[[ 2.65 -6.74  7.15  1.35 -0.24  0.65  2.85  4.56  1.20  3.09 -1.95]
 [ 1.42 -0.35 -7.74 -5.65 -1.54  4.09 -5.53  4.65  0.98 -3.73  0.36]
 [ 1.85  5.18  0.42  4.78 -2.92  2.32 -1.46  5.56 -7.49 -4.75 -6.61]
 [ 5.33  3.35  3.35  1.38 -3.81  2.39  6.62  1.15 -6.13 -0.04 -2.44]]
->
[[ 3.09 -1.95  2.65 -6.74  7.15  1.35 -0.24  0.65  2.85  4.56  1.20]
 [-3.73  0.36  1.42 -0.35 -7.74 -5.65 -1.54  4.09 -5.53  4.65  0.98]
 [-4.75 -6.61  1.85  5.18  0.42  4.78 -2.92  2.32 -1.46  5.56 -7.49]
 [-0.04 -2.44  5.33  3.35  3.35  1.38 -3.81  2.39  6.62  1.15 -6.13]]

[[ 1.66 -1.40  0.85 -0.39  3.54  4.66  0.28  3.14 -2.12 -1.77 -1.42]
 [-1.80  0.35 -3.68  4.17  4.29  4.98  2.24  1.42 -1.11  1.24  0.34]
 [-4.60  4.52 -4.81  5.03 -0.17  0.87  4.00 -1.36  2.71  4.80  1.43]
 [ 1.86 -0.25  0.59  0.39  0.99  0.46 -0.94  0.78 -1.03 -1.15  1.70]
 [ 6.91 -2.92  7.89 -4.26 -1.68 -2.07 -4.19  2.47  0.55 -4.24  1.78]
 [-1.48  1.72  0.06  0.26 -3.18 -3.13  0.61 -1.86  2.89  1.99  0.70]
 [-1.76  0.82 -1.78  1.63  0.32  0.84  1.22 -0.07  1.05  1.89 -0.35]]
->
[[-1.77 -1.42  1.66 -1.40  0.85 -0.39  3.54  4.66  0.28  3.14 -2.12]
 [ 1.24  0.34 -1.80  0.35 -3.68  4.17  4.29  4.98  2.24  1.42 -1.11]
 [ 4.80  1.43 -4.60  4.52 -4.81  5.03 -0.17  0.87  4.00 -1.36  2.71]
 [-1.15  1.70  1.86 -0.25  0.59  0.39  0.99  0.46 -0.94  0.78 -1.03]
 [-4.24  1.78  6.91 -2.92  7.89 -4.26 -1.68 -2.07 -4.19  2.47  0.55]
 [ 1.99  0.70 -1.48  1.72  0.06  0.26 -3.18 -3.13  0.61 -1.86  2.89]
 [ 1.89 -0.35 -1.76  0.82 -1.78  1.63  0.32  0.84  1.22 -0.07  1.05]]

[[-6.87 -3.33 -4.47]
 [-4.44 -6.19 -4.26]
 [-2.01  3.65  1.79]
 [ 0.97  2.70 -3.42]
 [-6.11 -0.69 -4.01]
 [-7.10 -4.75 -1.97]
 [ 0.76  2.00 -1.51]
 [ 1.91  5.70 -0.36]
 [-5.62 -5.98 -4.69]
 [ 6.37  4.95 -0.14]]
->
[[-3.33 -4.47 -6.87]
 [-6.19 -4.26 -4.44]
 [ 3.65  1.79 -2.01]
 [ 2.70 -3.42  0.97]
 [-0.69 -4.01 -6.11]
 [-4.75 -1.97 -7.10]
 [ 2.00 -1.51  0.76]
 [ 5.70 -0.36  1.91]
 [-5.98 -4.69 -5.62]
 [ 4.95 -0.14  6.37]]

[[-3.18 -1.04 -2.09 -2.26 -2.61 -2.18 -4.91  3.42  2.68 -1.79  3.39 -2.05]
 [ 5.95  0.96 -3.07 -1.18 -0.89  5.74 -2.48  0.05 -2.96  4.29 -2.96 -1.37]
 [ 3.50 -4.66 -0.92 -3.44  5.13 -2.19  4.19  0.76  6.54 -1.61 -2.34  2.87]
 [-2.21 -2.60  2.57  0.31  2.91  4.06 -4.78 -2.61 -2.69  3.87  2.67 -4.86]
 [ 2.92  4.88  0.56  1.55 -3.62  2.65  1.41  2.72  6.84  5.82  0.25  1.77]
 [-2.79 -3.08 -4.39  2.79 -0.32  2.89  4.51  5.56  0.13  2.13  2.70 -7.01]
 [ 0.39 -3.37 -3.07  0.04 -3.37 -0.22 -2.14  3.27  1.31  0.64 -6.31 -4.69]]
->
[[ 3.39 -2.05 -3.18 -1.04 -2.09 -2.26 -2.61 -2.18 -4.91  3.42  2.68 -1.79]
 [-2.96 -1.37  5.95  0.96 -3.07 -1.18 -0.89  5.74 -2.48  0.05 -2.96  4.29]
 [-2.34  2.87  3.50 -4.66 -0.92 -3.44  5.13 -2.19  4.19  0.76  6.54 -1.61]
 [ 2.67 -4.86 -2.21 -2.60  2.57  0.31  2.91  4.06 -4.78 -2.61 -2.69  3.87]
 [ 0.25  1.77  2.92  4.88  0.56  1.55 -3.62  2.65  1.41  2.72  6.84  5.82]
 [ 2.70 -7.01 -2.79 -3.08 -4.39  2.79 -0.32  2.89  4.51  5.56  0.13  2.13]
 [-6.31 -4.69  0.39 -3.37 -3.07  0.04 -3.37 -0.22 -2.14  3.27  1.31  0.64]]

[[-0.20  0.13  1.48  5.13 -1.09  3.52 -5.43  6.57  3.68]
 [ 0.97  1.19  4.39  1.57  0.62 -4.44  1.45 -0.73  0.00]
 [ 4.14  3.08  2.78  3.15 -2.84  0.88 -2.09  2.62 -2.72]]
->
[[ 6.57  3.68 -0.20  0.13  1.48  5.13 -1.09  3.52 -5.43]
 [-0.73  0.00  0.97  1.19  4.39  1.57  0.62 -4.44  1.45]
 [ 2.62 -2.72  4.14  3.08  2.78  3.15 -2.84  0.88 -2.09]]

[[ 4.47  3.72  4.58  6.59  2.94  3.89  7.15  2.45  3.85]
 [ 4.49  3.71  4.64  6.60  2.90  3.89  7.22  2.48  3.88]
 [ 4.50  3.65  4.74  6.59  2.76  3.85  7.36  2.51  3.94]
 [ 4.49  3.66  4.66  6.75  2.80  3.85  7.43  2.34  3.86]
 [ 4.52  3.68  4.73  6.72  2.78  3.87  7.46  2.43  3.90]
 [-3.69 -4.18 -2.73 -4.79 -5.04 -4.20 -3.24 -2.64 -3.39]
 [-4.78 -4.27 -5.58 -4.06 -3.36 -4.24 -5.47 -5.45 -4.82]
 [ 4.50  3.68  4.68  6.67  2.84  3.87  7.34  2.43  3.90]
 [ 4.49  3.67  4.65  6.74  2.83  3.87  7.39  2.35  3.88]
 [ 4.52  3.67  4.76  6.70  2.77  3.87  7.46  2.46  3.93]]
->
[[ 2.45  3.85  4.47  3.72  4.58  6.59  2.94  3.89  7.15]
 [ 2.48  3.88  4.49  3.71  4.64  6.60  2.90  3.89  7.22]
 [ 2.51  3.94  4.50  3.65  4.74  6.59  2.76  3.85  7.36]
 [ 2.34  3.86  4.49  3.66  4.66  6.75  2.80  3.85  7.43]
 [ 2.43  3.90  4.52  3.68  4.73  6.72  2.78  3.87  7.46]
 [-2.64 -3.39 -3.69 -4.18 -2.73 -4.79 -5.04 -4.20 -3.24]
 [-5.45 -4.82 -4.78 -4.27 -5.58 -4.06 -3.36 -4.24 -5.47]
 [ 2.43  3.90  4.50  3.68  4.68  6.67  2.84  3.87  7.34]
 [ 2.35  3.88  4.49  3.67  4.65  6.74  2.83  3.87  7.39]
 [ 2.46  3.93  4.52  3.67  4.76  6.70  2.77  3.87  7.46]]

[[-2.05 -4.95 -3.63 -3.94 -1.80 -3.55]
 [ 5.95  3.53  5.95  4.60  7.14  4.33]
 [ 6.09  3.48  6.09  4.63  7.32  4.32]
 [ 6.07  3.48  6.05  4.61  7.30  4.33]
 [-2.29 -0.34 -2.19 -1.22 -3.34 -1.08]]
->
[[-1.80 -3.55 -2.05 -4.95 -3.63 -3.94]
 [ 7.14  4.33  5.95  3.53  5.95  4.60]
 [ 7.32  4.32  6.09  3.48  6.09  4.63]
 [ 7.30  4.33  6.07  3.48  6.05  4.61]
 [-3.34 -1.08 -2.29 -0.34 -2.19 -1.22]]

[[-1.94  1.98  7.57  3.70  1.30]
 [-1.13  2.04  7.01  3.63  1.99]
 [-3.84 -6.14 -6.17 -6.26 -2.13]
 [-0.94  2.09  6.87  3.63  2.09]
 [-1.30  2.00  7.12  3.60  1.88]
 [-6.65 -6.62 -4.70 -5.90 -4.39]
 [-7.36 -4.67 -0.60 -3.50 -4.89]
 [-1.59  2.21  7.47  3.83  1.37]
 [-1.28  2.04  7.12  3.64  1.86]
 [-1.14  2.10  7.05  3.66  1.92]
 [-1.40  2.01  7.20  3.63  1.78]
 [-5.53 -3.22 -3.15 -3.08 -7.22]]
->
[[ 3.70  1.30 -1.94  1.98  7.57]
 [ 3.63  1.99 -1.13  2.04  7.01]
 [-6.26 -2.13 -3.84 -6.14 -6.17]
 [ 3.63  2.09 -0.94  2.09  6.87]
 [ 3.60  1.88 -1.30  2.00  7.12]
 [-5.90 -4.39 -6.65 -6.62 -4.70]
 [-3.50 -4.89 -7.36 -4.67 -0.60]
 [ 3.83  1.37 -1.59  2.21  7.47]
 [ 3.64  1.86 -1.28  2.04  7.12]
 [ 3.66  1.92 -1.14  2.10  7.05]
 [ 3.63  1.78 -1.40  2.01  7.20]
 [-3.08 -7.22 -5.53 -3.22 -3.15]]
---
[[-2.54  5.69  1.76 -2.16]
 [-2.55 -5.24 -0.16  1.40]]
->
[-2.54 -5.24]

[[ 1.53  2.40 -5.16 -3.11]
 [-1.83  1.13 -0.17  0.44]
 [-6.36  2.11 -4.73 -4.44]
 [ 1.25 -2.06  2.43  4.70]
 [-0.36  2.75  2.47  4.80]]
->
[ 1.53  1.13 -4.73  4.70]

[[-5.23  6.69  6.97  6.57]
 [-5.42  5.89  4.27  5.77]]
->
[-5.23  5.89]

[[-0.33 -1.35  3.81  0.36]
 [-4.53  4.17  2.87  0.61]
 [-2.77  5.65 -7.77 -0.06]]
->
[-0.33  4.17 -7.77]

[[ 3.15  4.56  4.76  2.37]
 [ 5.70  4.06  4.02  5.89]
 [-6.20 -6.04 -6.13 -4.89]
 [ 6.18  2.59 -4.10  0.66]
 [-5.61 -5.64  0.00 -0.72]]
->
[ 3.15  4.06 -6.13  0.66]

[[-2.86  1.97]
 [-7.73 -6.09]
 [-0.63  4.35]]
->
[-2.86 -6.09]

[[-7.33 -4.04]
 [-6.90 -2.54]]
->
[-7.33 -2.54]

[[-6.75 -6.78  5.92  7.05  7.05]
 [-6.45 -0.64  6.90  5.35  6.78]]
->
[-6.75 -0.64]
